rotation ticks, each row followed by its count of ticks
The counts run from 0 to 321.
[0.02 0.68 -1.81 -4.88 -1.59 3.08 1.10 1.03 -1.02 -0.42 1.77 2.59 2.20 -1.01 -0.50 -0.40 2.57 0.39 -2.13 -2.04 -1.96 0.84 -0.60 -0.64 0.29 0.14 3.39 0.65 0.16 3.31 4.26 1.97 0.35 -1.03 2.46 4.89 5.42 -0.68 -0.18 3.78 -1.94 -1.48 -1.59 -2.80 -2.88 -1.49 3.60 1.52 1.24 0.54 1.69 1.91 0.16 -0.13 4.13 1.99 1.16 -0.75 0.45 -0.45 2.11 1.91 -2.42 1.10 -1.14 -1.94 -2.80 3.29 -1.26 1.99 4.31 0.22 0.49 4.93 -1.03 0.43 0.54 -0.43 -1.49 0.59 -3.03 0.30] => 139
[0.93 0.58 -0.09 -3.56 -2.24 2.39 1.19 1.39 -0.91 -0.12 2.43 2.30 3.15 -2.77 -0.99 -0.29 1.41 1.26 0.09 0.35 -2.26 2.37 -1.86 -0.16 1.14 1.24 3.62 0.69 0.33 0.50 4.18 -0.66 -1.46 -0.48 2.74 4.09 5.83 -0.13 0.21 3.19 -0.04 -1.57 -2.14 -3.75 -1.84 -0.95 3.45 0.17 2.76 1.03 -0.89 2.70 -1.00 0.08 2.47 1.92 0.61 -1.23 -0.43 -1.02 1.42 3.24 -0.74 2.56 -1.46 -1.53 -2.41 3.43 0.69 3.69 4.24 -1.46 -0.92 4.55 -2.68 1.12 1.34 1.01 0.43 -0.11 -4.56 2.15] => 15
[-1.54 -1.14 0.26 -1.76 -0.76 2.39 1.31 0.34 -2.13 -1.31 2.78 0.79 4.28 -1.71 -2.98 0.51 1.08 1.57 0.31 -0.73 -3.42 1.07 -1.98 -1.45 2.03 1.62 0.65 1.67 -0.30 1.53 2.26 -1.73 0.32 -1.37 1.43 4.83 6.08 -1.62 -1.55 5.06 0.65 -0.60 -3.19 -5.00 -1.35 0.67 1.13 -2.18 0.59 0.75 -0.50 -0.99 -1.02 -0.12 2.49 1.60 0.15 -0.77 -0.88 1.98 1.42 1.53 -0.89 2.01 2.08 -1.83 -2.28 4.33 0.00 4.58 4.76 -1.98 0.70 3.98 -0.94 -0.43 -0.18 1.04 -0.55 0.89 -3.05 0.97] => 206
[0.85 0.13 -0.20 -1.70 -2.52 2.12 1.63 0.20 -1.92 -0.08 2.32 1.74 4.77 -3.02 -1.25 -0.11 0.14 1.33 -0.03 0.47 -1.99 2.33 -1.64 -0.70 1.24 1.80 2.50 1.10 -0.52 1.36 3.21 -1.51 -1.89 -0.32 3.21 4.29 5.87 -0.34 0.52 4.09 0.48 -1.43 -0.58 -3.87 -2.50 0.30 2.45 -1.70 2.92 0.09 -1.71 1.44 -0.70 -0.36 2.47 1.90 -0.66 -1.07 -0.64 -1.80 1.65 3.36 1.50 1.72 -2.36 -1.35 -3.47 1.78 1.33 3.14 4.38 -0.82 -1.76 4.36 -3.51 0.32 0.44 0.51 -0.26 0.17 -4.36 2.37] => 104
[-2.29 -0.78 0.61 -4.05 -1.09 1.15 1.04 -1.09 -1.12 -2.12 1.71 2.04 3.50 -0.83 -1.18 1.22 1.78 1.92 -1.94 -2.76 -2.31 -0.67 0.89 -1.04 1.85 -0.03 1.53 1.06 -0.90 4.71 3.18 0.61 -0.06 -0.91 2.76 4.62 5.55 -0.99 -2.20 4.66 -1.55 0.46 -0.26 -3.96 -3.04 -1.42 2.15 -1.33 -0.07 0.48 0.11 -0.25 -0.29 -0.41 3.94 2.15 1.36 -0.07 0.16 1.61 2.60 1.76 -0.59 0.11 1.33 -2.07 -2.86 3.36 -0.57 2.71 5.64 -1.04 0.99 4.20 -0.27 0.15 -1.66 1.30 -1.31 2.19 -1.04 1.60] => 40
[-0.07 -0.32 0.69 -2.43 -1.84 2.09 1.65 0.34 -1.70 -0.47 4.51 1.81 3.08 -1.64 -1.66 1.12 3.63 -0.14 -1.29 0.38 -2.93 1.29 -0.27 -1.83 2.85 2.79 0.78 1.85 0.95 0.54 2.52 -1.04 -1.49 0.61 2.63 3.45 6.70 -1.53 -2.12 2.58 0.32 -0.74 -2.19 -4.47 -2.29 0.38 0.88 -0.32 -0.03 0.86 0.61 0.86 -2.00 -0.47 2.31 0.76 0.91 -0.34 -1.30 1.71 2.76 3.28 -2.07 2.42 0.13 -1.85 -1.84 4.04 1.72 4.24 4.82 0.19 0.51 4.39 -1.90 -1.45 -0.56 2.67 -0.42 -0.18 -2.76 0.80] => 244
[-0.06 -0.48 -0.66 -0.54 -1.97 1.95 1.94 -0.18 -2.39 -0.54 2.98 0.47 4.17 -2.91 -0.89 1.09 0.10 0.83 -1.10 1.44 -3.01 2.11 -1.42 -1.22 2.07 3.55 1.76 2.54 0.71 1.01 2.20 -1.11 -1.05 -0.83 3.17 3.11 6.77 -0.97 -0.24 3.90 0.77 -1.70 -0.36 -4.23 -2.02 0.58 0.76 -2.55 1.96 -0.63 -1.63 0.70 0.50 -1.80 3.48 1.13 -1.63 0.17 -0.90 -0.04 2.01 1.99 1.57 1.35 -2.36 -1.49 -2.74 2.06 1.67 2.67 3.87 0.48 -1.01 4.52 -3.89 -1.32 -0.40 1.84 -1.73 -1.65 -4.48 1.76] => 194
[1.13 0.48 1.06 -3.22 -2.58 1.32 1.29 0.65 -1.27 0.41 1.99 2.74 3.71 -2.31 -0.27 -0.38 1.79 0.42 -0.54 0.58 -2.48 1.06 -0.64 -0.19 1.13 2.30 3.68 0.33 -0.54 0.64 2.97 -0.92 -1.30 -0.47 3.24 4.50 5.93 -0.12 0.51 4.25 -0.59 -1.66 -1.06 -3.33 -2.59 -2.17 3.23 -1.03 2.65 1.70 -0.96 1.86 -0.21 -0.13 3.25 1.15 1.04 -0.25 0.85 0.31 1.64 3.45 0.04 2.10 -2.38 -2.40 -2.78 2.69 1.92 2.25 3.94 -1.97 -0.90 4.55 -2.72 -0.18 0.10 0.71 -0.75 0.32 -4.13 2.29] => 145
[-2.49 -0.89 0.52 -3.91 -1.01 0.78 0.91 -1.58 -0.93 -2.12 2.38 1.90 3.43 -1.21 -1.05 1.72 1.63 2.31 -1.80 -2.38 -2.16 -0.30 1.43 -1.15 2.36 0.33 1.22 0.90 -0.33 5.23 3.30 0.58 -0.43 -0.40 3.30 4.29 5.42 -0.06 -2.25 3.94 -1.09 0.82 0.80 -4.21 -3.19 -1.12 2.24 -1.08 0.33 -0.52 -0.77 0.54 -0.57 -0.65 3.37 1.80 1.61 -0.22 0.27 0.84 2.99 1.87 0.16 -0.08 0.75 -2.14 -2.76 3.29 -0.65 2.48 5.81 -1.03 0.94 4.20 -0.52 -0.04 -1.74 1.46 -1.61 1.75 -0.96 2.57] => 41
[-0.33 -0.22 -1.19 -1.30 -1.93 2.37 2.01 -0.21 -1.93 -0.84 2.78 1.01 5.02 -3.27 -0.01 1.37 -0.39 1.11 -1.59 0.05 -2.18 2.15 -0.91 -1.57 1.64 2.55 2.06 1.77 -0.41 3.08 3.08 -0.85 -0.83 -0.01 3.77 3.41 6.20 -0.19 0.04 3.91 -0.05 -0.99 0.81 -4.05 -3.21 0.15 1.70 -2.21 2.23 -1.10 -1.62 1.10 0.10 -1.53 3.92 1.97 -0.92 -0.36 -0.72 -1.60 2.26 2.53 1.98 0.55 -2.83 -0.85 -3.40 0.88 0.61 2.06 4.40 1.15 -1.61 4.59 -3.50 -1.12 -1.25 1.28 -1.94 -0.42 -3.41 1.51] => 192
[-1.99 -0.39 -1.99 -3.43 -1.03 2.08 0.59 -0.58 -2.04 -2.10 1.22 -0.41 2.62 -0.94 -1.77 0.25 -1.27 2.02 -0.44 -1.06 -2.19 0.13 -0.34 -0.68 0.71 0.47 1.29 2.59 0.75 4.53 3.51 1.02 0.57 -2.62 2.92 4.88 6.09 -0.22 -0.87 5.54 -1.21 -1.00 -0.72 -3.88 -1.82 0.05 2.41 0.39 0.13 -2.56 0.18 -0.09 0.83 -0.74 4.61 2.95 -1.49 -0.74 0.03 0.95 2.98 0.08 -0.55 0.21 0.42 -3.05 -3.78 3.12 -1.02 2.05 4.38 0.37 1.77 4.62 -0.97 -0.24 1.03 -0.06 -2.84 -0.55 -2.83 0.46] => 89
[-2.89 -0.58 -1.72 -3.22 -0.42 1.71 0.71 -0.83 -1.78 -2.52 1.23 -0.17 2.78 -1.37 -1.44 1.31 -0.54 2.98 -1.44 -1.83 -2.58 0.04 -0.35 -0.72 1.42 0.18 1.10 2.56 0.50 5.19 3.52 1.26 0.55 -2.35 3.08 4.35 5.66 -0.49 -1.16 5.14 -1.40 -0.60 -0.02 -4.15 -2.29 -0.18 2.46 -1.00 0.45 -1.88 -0.51 0.38 0.47 -1.32 4.60 2.02 -0.92 -0.26 -0.22 0.82 2.45 -0.07 0.49 -0.20 0.79 -2.50 -3.19 2.96 -1.39 2.19 4.72 0.11 1.51 4.11 -1.13 0.37 -0.12 0.32 -2.73 -0.05 -2.29 1.28] => 299
[0.41 0.37 -0.90 -2.92 -2.08 2.07 1.10 0.19 -1.71 -0.35 1.70 2.37 4.29 -1.52 -1.11 -0.91 1.86 0.69 -2.55 -1.55 -1.46 1.60 -0.95 -1.28 -0.12 0.28 2.91 0.66 -1.51 3.46 3.82 0.41 -0.35 -0.24 2.15 5.66 5.30 -0.69 0.41 5.00 -1.29 -1.53 -0.96 -2.89 -3.06 -0.26 3.22 -0.71 1.88 1.43 0.81 1.11 -0.10 0.78 4.21 1.90 -0.08 -1.24 0.13 -1.38 1.28 2.83 -0.68 0.58 -1.43 -1.53 -4.13 1.99 -0.42 1.65 4.68 -0.35 -1.12 4.95 -1.43 -0.01 -0.03 -0.94 -1.31 1.74 -3.37 0.45] => 229
[-0.26 -0.15 -0.25 -2.11 -2.09 1.59 2.37 -0.47 -1.50 -0.97 2.78 1.75 3.49 -2.45 1.34 1.47 2.13 0.02 -3.58 -1.11 -1.75 0.48 0.94 -1.81 1.77 2.21 2.57 2.24 -0.20 3.28 2.67 0.31 -0.92 0.85 3.87 3.42 6.51 -0.98 -1.01 3.40 -1.23 -0.83 1.18 -3.02 -3.64 -0.44 1.58 -1.57 0.71 0.34 -0.11 1.01 0.51 -1.40 4.58 1.50 0.42 0.89 -0.16 -0.94 2.49 2.41 0.62 -0.23 -2.85 -1.62 -3.05 1.07 1.18 1.10 4.71 1.54 -0.93 5.02 -3.10 -1.39 -1.65 1.40 -2.24 0.00 -2.38 0.99] => 151
[-1.68 -0.33 0.96 -2.32 -1.74 2.04 1.26 -0.50 -1.15 -1.80 3.82 2.09 4.02 -1.70 -2.18 1.75 2.25 1.97 -1.45 -1.63 -1.97 1.08 0.19 -1.62 2.88 0.63 0.52 1.34 -0.40 3.90 3.45 -0.54 -1.79 0.61 2.87 3.51 5.51 -0.65 -2.70 2.84 -0.15 0.69 -0.51 -4.79 -2.92 0.76 1.70 -0.69 0.29 0.13 -0.39 0.78 -2.63 0.12 2.25 2.04 0.86 -1.64 -1.49 -0.44 2.47 3.13 -0.69 1.17 1.28 -1.54 -2.92 3.10 -0.34 4.60 5.98 -0.41 0.00 3.91 -0.99 0.56 -1.09 1.87 -0.28 1.90 -1.42 2.17] => 122
[-2.29 -1.34 -0.76 -2.62 -0.27 3.84 2.13 0.90 -0.99 -1.45 2.93 0.90 3.77 -1.80 -0.94 1.98 1.42 0.55 -1.30 -2.69 -2.80 0.14 -1.72 -1.58 2.07 1.01 1.80 1.23 -0.10 3.42 3.30 -0.24 1.31 -1.13 2.09 4.75 5.62 -1.97 -2.47 3.93 -0.88 0.31 -1.65 -4.36 -2.20 0.18 1.31 -1.87 -0.99 0.59 0.47 -1.05 -0.84 -0.92 4.60 2.12 1.11 -0.61 -1.22 0.88 2.10 0.85 -1.24 0.67 0.88 -0.29 -3.03 2.82 -0.62 4.10 5.19 -0.14 0.45 3.62 -0.79 -0.22 -2.12 1.55 -2.36 1.42 -1.61 0.12] => 289
[-1.98 0.21 -2.64 -3.72 -1.15 2.64 0.70 -0.31 -1.61 -2.00 1.62 -0.26 2.82 -1.25 -1.63 0.44 -0.96 2.24 -0.99 -1.31 -2.52 0.46 -0.14 -0.83 0.99 0.55 1.52 2.00 0.85 5.17 3.73 1.33 0.26 -2.19 3.45 4.31 5.58 -0.03 -0.96 4.47 -0.89 -0.60 -0.37 -3.79 -1.97 0.36 2.64 0.97 0.08 -3.06 0.20 0.76 0.57 -1.01 4.33 2.99 -1.49 -0.88 -0.39 0.13 3.20 0.59 -0.29 0.31 -0.02 -2.79 -3.54 2.55 -1.66 2.29 4.27 1.27 1.54 4.86 -1.24 -0.12 0.89 0.33 -2.72 -0.46 -2.36 0.53] => 90
[-2.48 -0.98 -0.54 -2.62 -1.04 1.69 0.84 -0.82 -1.92 -2.19 1.37 0.99 4.39 -1.10 -2.57 0.94 0.49 2.06 -1.18 -2.46 -2.25 0.65 -0.80 -1.58 1.33 0.14 0.56 1.74 -0.96 4.90 3.09 -0.09 -0.02 -1.26 2.01 5.15 5.26 -1.19 -1.70 5.65 -0.64 0.19 -1.13 -4.43 -2.40 0.33 1.81 -1.94 0.03 0.05 0.02 -1.05 -0.60 -0.01 3.59 2.37 -0.19 -1.30 -0.84 0.60 2.10 1.10 -0.20 0.18 2.01 -2.05 -3.55 3.02 -1.12 3.42 5.36 -0.85 0.54 4.11 -0.28 0.06 -0.52 0.11 -1.48 2.01 -1.59 0.96] => 209
[-1.47 0.00 -1.65 -4.88 -0.75 2.18 0.77 -0.46 -1.65 -1.27 0.98 1.17 2.04 -0.84 -0.32 0.25 1.52 1.11 -1.66 -1.07 -3.18 -0.38 0.49 -0.53 0.92 0.92 2.46 1.95 0.92 4.06 3.85 2.27 0.82 -2.48 2.89 4.53 6.33 -0.35 -0.34 4.27 -1.71 -1.33 -0.23 -3.43 -2.56 -1.69 2.97 1.11 0.48 -1.46 1.08 1.27 1.19 -0.79 4.60 1.77 -0.02 0.39 1.38 2.03 2.94 0.46 -1.62 0.60 -0.90 -3.03 -2.42 4.03 -1.26 1.37 3.72 0.46 1.91 5.03 -0.76 -0.70 0.32 0.24 -2.57 -0.68 -3.05 0.85] => 49
[-1.30 -0.44 -1.49 -2.18 -1.40 2.98 2.57 0.41 -1.43 -0.86 3.04 0.67 3.22 -2.50 0.70 1.77 0.98 0.16 -2.84 -1.22 -1.98 0.52 -0.62 -1.89 1.43 2.23 2.72 2.84 0.62 3.12 2.63 0.14 0.27 -0.23 3.35 3.45 6.78 -1.45 -1.39 3.38 -1.58 -0.82 0.32 -2.96 -2.92 0.10 1.09 -1.85 0.25 -0.70 0.08 0.06 0.56 -2.09 5.52 2.21 -0.56 0.97 -1.19 -0.42 2.40 1.36 0.43 -0.62 -2.27 -0.93 -2.89 1.15 0.86 1.83 4.19 1.89 -0.85 4.26 -3.30 -1.12 -1.54 1.53 -2.84 -0.63 -2.88 -0.15] => 280
[-1.04 0.67 -0.17 -3.42 -2.24 1.00 0.44 -0.72 -1.55 -1.98 2.49 0.31 2.41 -1.65 -1.68 0.85 -0.77 3.34 0.36 0.54 -2.27 1.17 0.11 -0.06 1.97 0.94 1.15 2.72 1.43 2.71 3.85 0.40 -2.00 -0.90 3.50 2.93 6.03 0.79 -1.39 3.38 0.14 -0.67 -0.25 -4.14 -1.94 0.20 2.79 0.73 1.03 -2.34 -1.69 2.04 -0.72 -0.90 2.91 2.26 -1.29 -0.97 -0.69 0.36 3.03 1.74 0.14 1.20 0.27 -3.56 -2.46 3.62 0.56 3.77 4.53 0.07 1.15 4.88 -2.78 1.07 1.91 1.81 -0.60 -1.54 -2.81 2.89] => 4
[-0.67 -0.31 -1.99 -3.58 -0.56 2.80 0.45 0.72 -1.91 -1.01 1.60 0.63 2.24 -1.69 -0.98 0.11 0.51 2.23 0.56 0.78 -4.21 1.86 -1.82 0.35 1.02 1.37 1.89 1.53 1.86 1.68 3.87 0.80 0.20 -2.93 2.53 3.80 6.06 -0.50 0.29 3.83 -0.10 -2.11 -2.20 -4.45 -0.86 -0.65 2.67 0.95 2.02 -1.38 -0.21 1.85 0.02 -0.78 2.48 1.47 -0.88 -0.69 0.64 1.45 2.30 1.11 -0.67 2.60 -0.39 -2.29 -1.78 4.69 -0.70 3.90 3.41 -0.64 1.39 4.36 -1.72 0.15 1.63 0.87 -1.04 -1.40 -5.11 1.45] => 305
[-0.43 -0.29 -0.25 -2.36 -1.71 2.19 2.32 1.19 -2.14 -0.53 2.01 0.25 3.36 -2.42 0.22 0.45 0.53 -0.22 -1.44 -0.57 -2.22 -0.02 -1.06 -1.05 0.96 2.66 3.49 2.25 -0.40 1.19 2.04 -0.35 0.79 -1.03 2.87 4.94 6.92 -1.47 -0.12 5.46 -0.97 -1.66 -0.50 -2.30 -2.27 -0.90 1.76 -2.46 0.85 0.95 -0.53 -0.49 1.66 -1.41 5.66 1.98 -0.78 1.57 -0.06 0.94 1.38 1.07 0.00 0.26 -2.28 -1.93 -3.26 1.85 2.12 1.13 3.83 -0.27 -0.78 4.99 -3.34 -0.41 0.07 0.06 -2.31 -0.23 -3.87 0.22] => 277
[0.24 0.96 -1.95 -3.90 -1.87 3.27 1.13 0.99 -0.40 -0.74 2.80 2.20 2.18 -1.93 -0.64 0.68 1.33 1.73 -1.37 -1.25 -1.74 2.14 -1.04 -0.50 1.11 -0.03 2.88 0.62 0.79 3.47 5.10 1.06 -1.35 -0.03 3.23 3.55 5.16 -0.34 -0.55 1.95 -1.22 -1.18 -1.28 -3.60 -2.69 -0.40 3.65 1.93 1.37 -0.64 0.48 3.04 -1.00 -0.55 2.96 2.53 0.39 -1.80 -0.68 -2.45 2.35 2.65 -0.79 1.53 -1.32 -0.96 -2.93 2.43 -1.23 3.75 4.35 0.58 -0.04 4.60 -2.06 1.27 0.74 0.91 -0.55 0.04 -3.17 1.57] => 12
[0.10 0.63 -1.23 -4.57 -2.07 2.85 1.25 0.23 -0.48 -0.81 2.82 1.12 1.86 -1.72 -0.15 1.10 0.78 1.52 -0.40 -0.49 -2.64 0.67 0.43 -0.08 1.51 1.14 2.56 1.17 1.84 3.57 4.24 1.33 -0.98 -1.08 4.32 2.97 6.00 1.03 -1.14 2.17 -0.97 -0.86 0.21 -3.62 -2.45 -1.12 3.48 2.33 0.21 -2.37 0.12 2.58 -0.77 -1.33 3.41 2.78 1.06 -0.43 -0.03 0.20 4.10 2.06 -1.04 1.49 -1.90 -2.67 -2.01 2.93 -0.31 2.87 4.43 0.77 1.84 4.89 -1.79 -0.02 0.74 2.11 -2.13 -1.35 -2.57 1.88] => 262
[-2.08 -0.96 0.60 -3.78 -1.11 1.57 1.36 -0.23 -1.54 -1.84 1.49 0.28 3.99 -0.89 -1.14 0.76 0.18 1.18 0.08 -1.93 -2.74 -1.17 0.10 -0.66 1.24 0.86 2.30 1.30 -0.46 3.32 2.34 0.02 1.16 -2.01 2.20 5.44 5.88 -0.70 -1.86 5.88 -0.91 0.22 -0.36 -3.90 -2.06 -1.13 2.04 -1.68 -0.47 -0.23 -0.47 -1.38 0.27 -0.46 4.64 2.26 0.97 0.31 0.24 2.95 2.81 0.44 -0.59 0.72 1.31 -2.64 -2.89 3.48 0.43 2.76 5.02 -2.19 1.66 4.02 -0.44 -0.08 -0.82 0.73 -2.29 1.24 -1.98 1.04] => 168
[0.20 -0.49 0.06 -1.57 -1.82 1.56 1.82 0.36 -2.66 0.20 1.86 0.62 4.17 -2.57 -0.18 0.09 0.63 -0.43 -0.90 0.95 -3.19 0.82 -0.71 -1.26 1.35 3.66 2.38 2.19 0.09 0.77 1.53 -1.04 0.24 -1.08 2.88 4.20 6.88 -1.03 0.14 5.17 -0.05 -1.82 -0.34 -3.68 -1.82 -0.56 1.22 -2.81 1.65 0.49 -0.99 -0.01 0.82 -1.63 3.99 1.28 -0.69 1.31 0.01 1.75 1.92 1.86 0.54 1.22 -2.41 -2.42 -2.70 2.14 2.52 1.68 3.68 -0.70 -0.32 4.49 -3.17 -2.16 -0.24 1.02 -2.20 -0.77 -4.58 0.94] => 66
[-1.01 -0.20 -2.52 -4.24 -0.47 3.50 0.84 1.16 -1.35 -0.95 1.31 0.43 2.18 -0.93 -0.17 -0.11 0.32 0.80 -0.26 -0.75 -3.17 0.40 -1.14 0.17 0.19 1.06 3.08 1.28 1.50 2.82 3.73 1.21 1.48 -3.21 2.82 4.62 6.11 -0.21 -0.20 4.50 -1.39 -1.51 -1.56 -3.30 -1.78 -1.03 3.02 1.52 0.22 -1.47 0.84 0.80 0.86 -1.13 4.74 2.51 -0.25 -0.29 0.69 1.40 2.74 0.02 -1.25 0.99 -1.09 -2.14 -2.72 3.66 -1.66 2.05 3.57 0.03 2.02 4.65 -0.89 0.11 0.73 0.34 -2.79 -0.84 -3.73 -0.12] => 178
[-1.29 0.04 1.19 -3.79 -1.36 0.18 0.52 -1.08 -2.07 -1.46 1.75 1.02 2.40 -1.29 -0.61 0.91 0.87 2.48 0.31 0.67 -3.48 -0.06 1.17 -0.12 2.30 1.91 1.58 1.76 1.11 2.43 3.33 0.53 -1.21 -2.03 3.40 3.35 6.27 0.70 -1.07 4.63 -0.33 -1.11 -0.07 -4.57 -2.01 -1.97 2.66 -0.17 1.44 -1.33 -1.59 1.58 0.09 -0.95 2.77 1.29 0.52 0.76 1.14 2.96 2.92 1.61 0.10 1.60 0.00 -3.96 -1.77 4.35 0.85 2.46 4.44 -1.59 1.86 4.74 -1.74 -0.12 0.55 2.03 -0.99 -0.68 -2.97 3.11] => 45
[-1.21 -1.23 1.37 -2.96 -0.89 1.63 1.57 0.35 -1.33 -1.09 3.22 1.93 3.36 -1.50 -1.61 1.08 3.11 0.70 -0.76 -0.88 -3.34 0.28 -0.73 -0.94 2.46 1.84 1.38 1.67 0.41 0.84 2.61 -0.79 -0.03 -0.69 1.80 4.07 6.22 -1.43 -1.90 4.00 -0.26 -0.25 -2.38 -4.47 -1.90 -0.86 1.62 -1.44 0.22 1.72 -0.49 0.26 -1.12 -0.44 2.59 0.88 2.03 0.11 -0.18 2.81 1.64 1.96 -1.79 2.21 1.65 -2.24 -1.55 4.96 0.99 4.46 5.14 -2.00 1.00 3.85 -1.20 -0.20 -0.80 1.84 -0.20 1.16 -2.69 1.68] => 36
[0.92 -0.38 -0.76 -2.78 -1.31 3.21 1.71 1.55 -1.24 0.18 1.86 1.41 4.32 -2.47 -0.30 -0.64 0.29 0.64 1.13 0.85 -3.33 1.97 -2.37 0.22 0.89 2.20 3.67 -0.37 -0.14 0.71 3.42 -1.32 0.39 -2.02 2.97 4.73 5.56 0.21 0.68 4.55 0.45 -1.52 -1.58 -4.14 -1.61 -1.21 3.33 -0.32 2.06 0.22 -1.22 1.04 -0.44 -0.60 3.33 1.94 0.34 -0.81 0.17 0.09 1.79 2.40 0.42 2.98 -2.35 -0.96 -2.97 2.57 0.41 3.37 3.34 -1.96 -0.02 3.92 -2.14 0.00 0.54 0.84 -1.30 -0.18 -4.79 1.54] => 185
